[[3 3 3 5 5 4 4 3 4]
 [4 3 3 4 4 4 4 4 4]
 [4 4 3 4 5 4 4 3 3]
 [3 3 4 4 5 4 4 3 3]
 [3 4 4 3 4 4 5 3 4]
 [3 3 4 3 5 4 6 4 4]
 [3 3 4 4 4 4 6 3 3]
 [3 4 3 3 5 4 4 4 4]
 [3 4 4 4 4 4 6 4 4]
 [3 4 3 3 4 4 7 4 4]
 [3 4 3 2 5 4 6 3 4]
 [3 4 3 3 5 4 5 4 3]] | 3

[[ -9   1 -17  -7   3 -10   1  -1  21 -28  24 -16 -15]
 [ -2   2 -13  10 -17  -3  -7  15   4  27  11   1 -28]
 [ -6  32   8   5   3   0   3   2  -2  15  23   0   6]
 [ 28 -13 -16  10  11 -21 -24 -30  11  23  39 -28 -22]
 [-12   5  25 -28   8 -21 -14  -6  -6 -14  -3  11   9]
 [ -5  26  -8  22   2   2 -12 -16   9  -1  -1  -8  -7]
 [-25  -2  -5 -21 -25  37  22  23  12  15  14 -24 -31]
 [ -4   0  -4  -1  22  11 -10 -11   0  25 -12   4 -10]
 [-18  -8  16  -1 -22  22  -5 -20  -9  12 -19 -11 -30]
 [  3 -11  14 -18  -3  39  10   8 -33  12 -25  27  19]] | 6

[[122 155  75 138 139 148 101 150 126 156 137 115 101  81 101 192]
 [154 130 182  98 151 138 159  85 158 135 149 122  56 110 143 109]
 [159 122  63  94 161 127  92 110 134 117 125 162  88 146 153 154]
 [148  74 108 162 125 112 103 162 112 129 107 137  85 124 164 119]
 [170 104  98 103 146 120 145 126 135 121 129  87 184  93  72 124]
 [ 95 148 134 160 119 111 162 152  82  98  95  99 142  94 114  95]
 [159 111 143  91 109 129 113  77 151 120 138  87 158 135  86 155]] | 154

[[48 55 68 22 55 74 54 33 54 65 75]
 [66 58 43 36 54 39 73 61 39 69 31]
 [39 35 29 48 70 33 61 74 50 67 56]
 [26 66 48 72 69 59 29 39 60 37 52]
 [50 49 48 23 20 57 43 75 92 53 25]
 [32 48 72 62 47 44 38 42 66 49 40]] | 56

[[6 7 4 4 5 5 3 3 3 4 4]
 [5 6 4 5 6 5 4 1 3 3 5]
 [5 7 3 3 3 4 5 5 4 6 3]
 [4 4 4 4 3 4 6 7 6 7 4]
 [6 4 7 8 6 5 3 7 5 2 5]
 [6 8 4 4 4 5 3 5 4 4 4]
 [4 2 6 6 6 5 5 6 6 4 6]] | 3

[[740 842 452 576 368 111]
 [505 547 554 526 519 526]
 [565 658 728 558 465 533]
 [517 521 514 531 524 568]
 [258 669 700 572 444 601]] | 533

[[7 4 4 3 7 3 5 7 7 6 5 5 6 5 6]
 [2 6 5 8 2 7 4 4 2 2 2 5 2 3 8]
 [4 3 7 5 6 4 3 7 4 6 4 5 5 3 6]
 [4 4 7 4 3 6 6 7 4 6 5 7 6 6 4]
 [1 6 6 6 4 6 5 5 5 8 7 7 7 3 4]
 [5 3 9 7 2 7 4 8 2 4 3 6 3 3 8]
 [6 7 6 7 5 3 2 4 6 7 6 4 3 3 7]
 [8 5 6 4 8 3 2 3 8 7 4 2 3 9 3]
 [5 2 4 2 6 5 4 7 7 4 4 4 3 8 2]
 [3 9 6 5 1 6 5 5 1 4 8 6 3 2 4]] | 6

[[-27  -9  38 -17  -3 -43   1  10  23]
 [-25  10 -21   7 -34  -9  30  -5 -15]
 [  0  39  -1 -32  10   2  41 -36 -30]
 [-23 -10  49  50   5  25  15  17  45]
 [-38  12 -25   7  41 -34  30  15   1]
 [ 25  10  34  -9  49   7 -30  12  41]
 [ 11 -36 -37  41  24  19  38  40 -26]
 [ 28   1 -11  40  40 -15  10 -35   2]
 [ 43  45  35  -8  45   4  37  -4  50]] | -30

[[-16  -4  -2 -15 -22  -2 -11   4  -1]
 [ -2 -17   5  -9   0 -17  -4 -21   0]
 [ -8  18 -31  -1 -15  34 -22  25  -1]
 [-14  -6  -2 -19   0 -16  -9 -13  -2]
 [-12  -5   7  -9  -2 -17 -10 -13 -13]
 [ -8 -12   7 -28 -11 -24   3   0  10]
 [-13   9  -5 -12  -9  12 -32   4  -9]
 [  1 -17   9 -22 -28   0 -18  -1  -7]
 [ -3 -13   4  -4   5 -26  18 -20 -36]
 [-17  -6  -9   8  22 -25  12 -27 -24]
 [-10   1  -5  -1 -27  24 -31  10   1]] | -1
---
Q:
[[ 34.5 -59.8  -5.2  33.9  61.1]
 [ 23.2  16.7   5.4 -13.7  -3.0]
 [-32.0 -61.3 -17.6  13.5 -15.9]]
A: -5.2

Q:
[[ 53.3  53.6 -60.6 -16.4]
 [-20.7 -60.0  -3.5  -1.5]
 [  9.5  56.6 -44.0 -13.3]]
A: -60.6

Q:
[[ -4.8  35.8  36.8  12.9 -27.5]
 [ 25.4  20.1  26.1  23.6 -16.8]
 [ 34.7  18.4  45.2  31.1   6.2]]
A: 36.8

Q:
[[ 31.7   1.0  35.2 -14.0   2.6  -7.5 -17.4]
 [ 31.2  -0.5  44.5 -23.4  20.9   0.0 -21.2]
 [-16.2  16.3 -25.1 -17.4 -28.8  27.9   7.9]]
A: 35.2

Q:
[[-33.1  26.7  -7.6   2.2]
 [ 59.2 -12.5  18.9 -25.8]
 [ 40.6  32.0 -18.8 -29.7]]
A: -7.6

Q:
[[-50.3  -6.1 -54.1  -8.4]
 [-20.1 -42.0 -47.6  -5.0]
 [ 26.1   6.9 -46.8 -44.8]]
A: -54.1
---
[[7, 1, 3, 8], [4, 4, 7, 4], [7, 4, 4, 5]] --> 4
[[-773, 344, -773, -731, 17, 134], [501, -334, 134, 420, -379, 413], [-132, 361, -117, -148, 191, -48]] --> 191
[[558, 279, 788, 764, 295], [-295, 220, -628, 475, 774], [-87, 294, -985, 952, -357]] --> 952
[[13, 40, 60, 21, 34], [74, 39, 32, 63, 51], [15, 64, 65, 22, 62]] --> 22
[[2124, 2310, 2157, 2919, 5576, 2226, 2191], [2070, 2321, 2510, 7784, 2171, 2503, 2064], [2747, 2643, 1963, 1005, 2658, 2391, 2462]] --> 2391
[[65, 50, 198, 177], [122, 56, 197, 95], [80, 0, 181, 155]] --> 181
